128 stands for zero in the data rows.
Some points, one per row:
[106, 147, 135, 146, 170, 106, 147, 113, 105, 87, 143, 128, 173, 137, 157, 111, 70, 86, 120, 113, 171, 65, 98, 158]
[96, 111, 75, 145, 125, 83, 183, 105, 83, 120, 112, 105, 138, 141, 113, 116, 97, 95, 165, 151, 92, 190, 143, 143]
[115, 129, 90, 91, 132, 113, 122, 135, 83, 122, 123, 90, 130, 134, 143, 100, 109, 100, 113, 121, 103, 154, 113, 121]
[144, 80, 158, 101, 103, 189, 121, 113, 105, 169, 129, 136, 120, 118, 109, 111, 173, 85, 98, 121, 145, 114, 121, 98]
[168, 137, 90, 121, 88, 173, 99, 135, 113, 108, 117, 136, 149, 91, 78, 91, 117, 208, 128, 166, 128, 115, 143, 106]
[102, 66, 135, 96, 143, 136, 147, 143, 121, 151, 78, 98, 104, 141, 147, 162, 130, 120, 128, 106, 108, 132, 128, 151]
[145, 130, 113, 102, 144, 106, 72, 105, 113, 149, 124, 158, 168, 134, 120, 92, 111, 118, 135, 91, 110, 136, 121, 113]
[82, 74, 143, 107, 108, 136, 177, 135, 75, 86, 108, 75, 85, 98, 157, 136, 182, 122, 120, 113, 125, 144, 158, 136]
[98, 124, 135, 103, 110, 128, 134, 180, 151, 136, 80, 105, 54, 120, 178, 166, 131, 130, 120, 136, 117, 170, 128, 151]
[138, 81, 113, 102, 188, 113, 96, 83, 143, 124, 80, 105, 136, 138, 96, 135, 133, 110, 113, 106, 110, 75, 106, 61]
[137, 126, 120, 112, 171, 173, 96, 120, 158, 141, 99, 136, 116, 125, 98, 140, 175, 82, 105, 98, 93, 146, 83, 98]
[129, 120, 173, 108, 102, 158, 140, 150, 121, 111, 137, 105, 79, 209, 133, 157, 161, 169, 128, 106, 125, 118, 136, 188]
[130, 181, 113, 184, 91, 83, 120, 158, 136, 131, 103, 113, 181, 131, 145, 106, 98, 139, 195, 128, 137, 95, 173, 143]
[173, 145, 128, 173, 150, 151, 158, 128, 158, 113, 137, 105, 132, 133, 83, 77, 151, 145, 128, 248, 180, 84, 121, 83]
[108, 118, 120, 96, 105, 173, 91, 150, 105, 112, 90, 143, 109, 86, 98, 127, 89, 75, 90, 106, 120, 115, 76, 113]
[177, 138, 82, 153, 132, 128, 95, 90, 128, 161, 108, 181, 174, 120, 91, 96, 140, 138, 218, 91, 106, 111, 143, 128]
[104, 89, 203, 114, 168, 113, 176, 83, 113, 92, 91, 113, 91, 160, 160, 166, 120, 119, 173, 128, 68, 116, 181, 196]
[146, 103, 135, 136, 105, 158, 74, 90, 90, 126, 73, 128, 133, 139, 105, 123, 181, 100, 180, 128, 110, 88, 83, 121]
[92, 133, 113, 108, 114, 128, 131, 150, 75, 78, 117, 75, 108, 127, 155, 120, 109, 152, 165, 143, 137, 117, 158, 113]
[142, 123, 105, 121, 133, 106, 124, 113, 98, 105, 117, 83, 144, 116, 133, 95, 155, 99, 120, 151, 108, 157, 113, 91]
[167, 109, 105, 142, 144, 173, 115, 128, 113, 136, 144, 120, 114, 130, 139, 108, 147, 98, 83, 173, 109, 119, 106, 76]
[212, 186, 150, 143, 143, 173, 89, 150, 203, 117, 145, 173, 212, 229, 108, 138, 163, 160, 180, 76, 237, 111, 188, 106]
[181, 126, 128, 166, 100, 83, 97, 113, 98, 138, 121, 113, 159, 155, 132, 135, 134, 188, 180, 173, 142, 72, 166, 76]
[130, 107, 196, 135, 90, 189, 97, 105, 121, 111, 179, 151, 113, 86, 100, 186, 166, 126, 150, 113, 72, 108, 143, 136]
[113, 163, 120, 171, 181, 136, 95, 180, 181, 150, 118, 158, 110, 96, 117, 163, 144, 93, 105, 121, 94, 140, 121, 121]
[140, 116, 128, 145, 162, 181, 137, 135, 188, 183, 93, 203, 139, 124, 137, 141, 160, 101, 128, 121, 127, 80, 113, 106]
[113, 119, 135, 193, 173, 158, 139, 113, 75, 122, 98, 166, 214, 153, 79, 153, 93, 215, 241, 113, 212, 127, 255, 203]
[127, 101, 97, 129, 129, 106, 147, 120, 113, 144, 141, 90, 119, 101, 73, 90, 109, 78, 105, 113, 94, 136, 76, 76]
[142, 83, 113, 101, 110, 128, 129, 128, 90, 117, 128, 151, 107, 158, 141, 148, 173, 108, 128, 136, 131, 121, 166, 121]
[119, 64, 97, 104, 115, 158, 181, 83, 143, 77, 150, 128, 94, 119, 84, 138, 182, 112, 98, 136, 68, 136, 83, 158]
Here are 24 more points, each followed by its number:
[184, 145, 128, 136, 191, 143, 90, 90, 166, 183, 108, 196, 171, 120, 106, 83, 117, 148, 150, 113, 149, 170, 151, 106] 0
[127, 130, 97, 182, 165, 143, 108, 83, 158, 118, 149, 203, 196, 104, 74, 72, 145, 121, 150, 113, 148, 203, 151, 173] 1
[165, 143, 105, 101, 106, 151, 110, 113, 105, 100, 95, 98, 134, 172, 135, 104, 111, 96, 165, 106, 106, 138, 98, 121] 2
[199, 163, 135, 213, 92, 68, 91, 120, 151, 108, 153, 136, 211, 146, 147, 129, 99, 86, 158, 151, 85, 188, 203, 158] 3
[97, 134, 150, 85, 93, 128, 129, 90, 98, 122, 168, 90, 123, 107, 147, 138, 166, 113, 105, 136, 144, 130, 98, 143] 4
[175, 92, 113, 139, 90, 113, 103, 128, 143, 156, 104, 105, 120, 139, 101, 147, 142, 96, 135, 151, 153, 118, 68, 68] 5
[204, 79, 120, 153, 141, 121, 83, 98, 143, 154, 169, 166, 156, 169, 113, 175, 202, 105, 120, 166, 159, 99, 91, 143] 6
[120, 89, 135, 112, 175, 83, 132, 98, 105, 136, 117, 90, 102, 118, 60, 138, 146, 97, 113, 113, 154, 72, 83, 76] 7
[116, 93, 97, 107, 179, 113, 96, 120, 105, 193, 133, 158, 125, 115, 142, 147, 110, 116, 105, 76, 85, 159, 106, 128] 8
[118, 112, 75, 90, 171, 113, 110, 120, 98, 131, 86, 120, 115, 101, 110, 117, 92, 136, 105, 128, 139, 112, 128, 91] 9
[121, 132, 113, 111, 85, 128, 153, 113, 136, 112, 86, 90, 132, 92, 69, 132, 114, 72, 113, 151, 115, 135, 106, 113] 10
[177, 87, 158, 128, 139, 136, 144, 128, 158, 173, 101, 136, 122, 147, 155, 95, 145, 121, 158, 106, 116, 123, 128, 91] 11
[84, 130, 97, 111, 114, 151, 126, 150, 83, 109, 98, 90, 96, 118, 186, 108, 128, 165, 158, 128, 144, 135, 143, 106] 12
[130, 120, 150, 122, 104, 151, 100, 165, 113, 111, 119, 143, 119, 152, 81, 131, 118, 103, 113, 98, 101, 111, 76, 128] 13
[152, 143, 158, 109, 133, 113, 159, 135, 173, 162, 198, 105, 118, 185, 99, 119, 153, 108, 120, 173, 187, 103, 128, 158] 14
[129, 148, 113, 108, 139, 128, 92, 113, 151, 155, 120, 158, 109, 114, 98, 193, 131, 193, 120, 113, 101, 147, 113, 91] 15
[106, 121, 105, 127, 112, 106, 125, 105, 105, 84, 90, 90, 134, 105, 114, 91, 124, 85, 120, 136, 100, 148, 121, 113] 16
[145, 151, 150, 171, 112, 83, 174, 120, 151, 98, 92, 136, 164, 93, 150, 90, 67, 129, 173, 181, 153, 138, 151, 83] 17
[123, 144, 82, 142, 107, 106, 123, 128, 83, 57, 166, 158, 152, 194, 111, 81, 91, 114, 128, 106, 156, 112, 128, 136] 18
[128, 89, 60, 126, 73, 128, 102, 143, 105, 114, 151, 75, 100, 121, 104, 152, 134, 101, 120, 158, 161, 137, 106, 83] 19
[129, 130, 120, 101, 85, 136, 128, 98, 143, 90, 111, 83, 125, 97, 135, 112, 145, 97, 90, 128, 124, 100, 113, 128] 20
[171, 112, 90, 176, 134, 166, 176, 135, 143, 163, 139, 158, 204, 123, 96, 91, 133, 153, 226, 91, 199, 157, 203, 143] 21
[163, 121, 150, 108, 198, 158, 134, 105, 203, 191, 113, 151, 188, 124, 77, 77, 159, 149, 128, 113, 171, 193, 136, 113] 22
[87, 150, 113, 100, 186, 121, 125, 173, 83, 100, 119, 105, 90, 161, 152, 164, 116, 138, 165, 143, 156, 147, 151, 136] 23
Which three of these numbered points are nearest to each point below, looking only along the 3 directions in which the first points spread most? Their numbers follow each, nearest first.
[128, 146, 166, 148, 84, 68, 135, 135, 105, 105, 114, 83, 150, 91, 115, 96, 89, 114, 113, 195, 107, 113, 151, 121] > 16 18 9
[95, 141, 82, 159, 102, 90, 161, 90, 166, 109, 170, 158, 184, 116, 97, 84, 80, 141, 135, 113, 119, 104, 113, 196] > 18 17 3
[104, 141, 105, 113, 90, 68, 84, 143, 113, 93, 179, 98, 81, 118, 105, 174, 120, 125, 128, 181, 106, 71, 113, 76] > 19 9 10
[107, 110, 120, 102, 82, 90, 142, 113, 136, 113, 109, 98, 124, 97, 115, 118, 99, 89, 113, 121, 83, 84, 128, 121] > 16 10 20
[247, 120, 128, 189, 191, 136, 160, 113, 249, 184, 133, 166, 164, 130, 86, 97, 138, 222, 180, 166, 141, 116, 166, 143] > 0 21 1
[95, 126, 90, 83, 114, 128, 117, 113, 90, 94, 131, 98, 104, 66, 101, 132, 110, 132, 113, 136, 81, 127, 83, 113] > 10 16 19
[153, 146, 128, 178, 208, 143, 94, 128, 203, 157, 116, 218, 137, 94, 109, 134, 187, 96, 68, 106, 119, 127, 83, 91] > 6 22 5
[175, 147, 82, 104, 92, 181, 104, 128, 113, 114, 123, 143, 135, 99, 118, 84, 164, 130, 113, 143, 119, 97, 113, 121] > 5 7 11
[139, 148, 158, 190, 125, 143, 123, 113, 105, 178, 176, 143, 120, 103, 118, 182, 150, 119, 90, 91, 110, 82, 106, 128] > 15 11 13
[118, 114, 105, 126, 127, 98, 158, 98, 75, 73, 84, 105, 160, 123, 124, 86, 122, 98, 143, 143, 135, 142, 143, 151] > 12 16 18
[145, 82, 135, 114, 96, 181, 129, 98, 158, 164, 157, 113, 155, 138, 145, 102, 120, 127, 105, 143, 137, 97, 106, 91] > 5 15 11
[131, 204, 128, 151, 144, 113, 58, 135, 143, 151, 160, 166, 95, 105, 209, 117, 123, 91, 90, 106, 115, 198, 98, 98] > 5 7 13
[168, 118, 219, 143, 166, 83, 89, 120, 173, 105, 122, 128, 147, 148, 98, 134, 220, 167, 173, 136, 123, 121, 151, 113] > 14 11 1
[156, 133, 113, 124, 103, 121, 135, 120, 113, 95, 96, 83, 132, 146, 149, 90, 135, 89, 150, 143, 124, 156, 136, 83] > 9 2 19
[168, 126, 120, 84, 149, 158, 88, 90, 166, 140, 106, 90, 122, 132, 99, 114, 120, 133, 128, 91, 86, 138, 106, 128] > 13 15 8
[134, 117, 128, 97, 78, 113, 101, 98, 113, 133, 115, 90, 94, 94, 148, 149, 172, 78, 128, 143, 124, 126, 91, 91] > 20 8 7
[117, 151, 113, 159, 160, 136, 73, 150, 181, 198, 80, 181, 115, 103, 91, 144, 184, 93, 143, 121, 144, 135, 91, 98] > 6 22 15
[136, 88, 143, 94, 103, 128, 78, 143, 113, 117, 133, 113, 84, 174, 108, 173, 102, 101, 90, 98, 82, 94, 113, 128] > 8 4 13
[67, 135, 90, 179, 159, 113, 124, 158, 121, 110, 169, 188, 155, 112, 167, 68, 171, 118, 135, 121, 138, 182, 128, 158] > 2 18 14
[106, 79, 120, 150, 156, 158, 211, 150, 136, 168, 115, 120, 165, 96, 146, 80, 112, 134, 113, 91, 158, 180, 136, 121] > 2 12 4
[116, 165, 135, 157, 76, 106, 109, 143, 158, 88, 74, 113, 185, 147, 154, 91, 145, 184, 188, 113, 130, 75, 151, 121] > 3 21 18
[125, 102, 128, 115, 155, 151, 96, 105, 105, 145, 107, 105, 113, 94, 68, 119, 122, 130, 150, 91, 154, 101, 106, 113] > 11 2 15
[122, 145, 113, 165, 131, 158, 112, 98, 121, 168, 173, 196, 102, 80, 115, 138, 140, 133, 90, 98, 129, 83, 98, 128] > 15 11 13
[139, 148, 113, 147, 80, 189, 80, 135, 121, 141, 161, 128, 124, 126, 126, 121, 150, 105, 83, 151, 93, 123, 98, 143] > 13 8 5
[174, 93, 128, 128, 87, 204, 121, 68, 113, 117, 118, 143, 153, 163, 157, 85, 106, 173, 98, 128, 146, 144, 91, 121] > 11 14 15
[106, 197, 135, 97, 165, 75, 169, 240, 158, 97, 107, 83, 148, 181, 220, 138, 99, 147, 105, 136, 121, 106, 121, 91] > 12 2 23
[120, 152, 150, 158, 94, 60, 111, 150, 105, 94, 96, 75, 155, 120, 121, 77, 90, 106, 150, 181, 146, 108, 188, 106] > 17 18 3
[109, 133, 105, 167, 131, 128, 117, 128, 105, 193, 160, 166, 106, 119, 137, 187, 122, 142, 105, 91, 102, 101, 91, 106] > 13 15 11
[165, 137, 105, 184, 137, 158, 85, 135, 136, 137, 159, 188, 199, 158, 153, 107, 147, 136, 180, 143, 255, 161, 203, 106] > 21 1 0
[206, 121, 166, 209, 141, 90, 110, 113, 151, 115, 107, 151, 173, 142, 105, 118, 107, 162, 188, 255, 200, 182, 196, 136] > 21 3 1
[115, 110, 97, 87, 135, 113, 112, 135, 105, 111, 83, 98, 113, 107, 148, 105, 121, 132, 143, 121, 154, 136, 121, 91] > 9 2 16
[151, 121, 181, 122, 111, 121, 178, 83, 181, 181, 135, 151, 131, 183, 154, 162, 60, 154, 135, 158, 137, 88, 106, 143] > 14 11 15
[210, 124, 150, 180, 165, 128, 149, 135, 166, 186, 164, 143, 128, 186, 177, 122, 151, 185, 105, 166, 151, 87, 143, 113] > 1 22 0
[151, 117, 135, 152, 102, 98, 97, 143, 121, 108, 145, 98, 109, 127, 84, 135, 88, 114, 143, 218, 156, 77, 173, 98] > 18 17 2
[154, 141, 120, 145, 112, 136, 129, 128, 136, 102, 74, 120, 140, 72, 99, 118, 67, 127, 120, 181, 151, 104, 158, 98] > 18 2 17
[138, 128, 143, 100, 89, 158, 164, 143, 113, 96, 119, 68, 98, 151, 153, 142, 153, 164, 158, 136, 184, 182, 166, 151] > 23 12 4
[132, 178, 90, 179, 122, 106, 97, 120, 90, 60, 151, 158, 154, 139, 107, 75, 84, 126, 135, 98, 143, 139, 158, 151] > 17 18 3
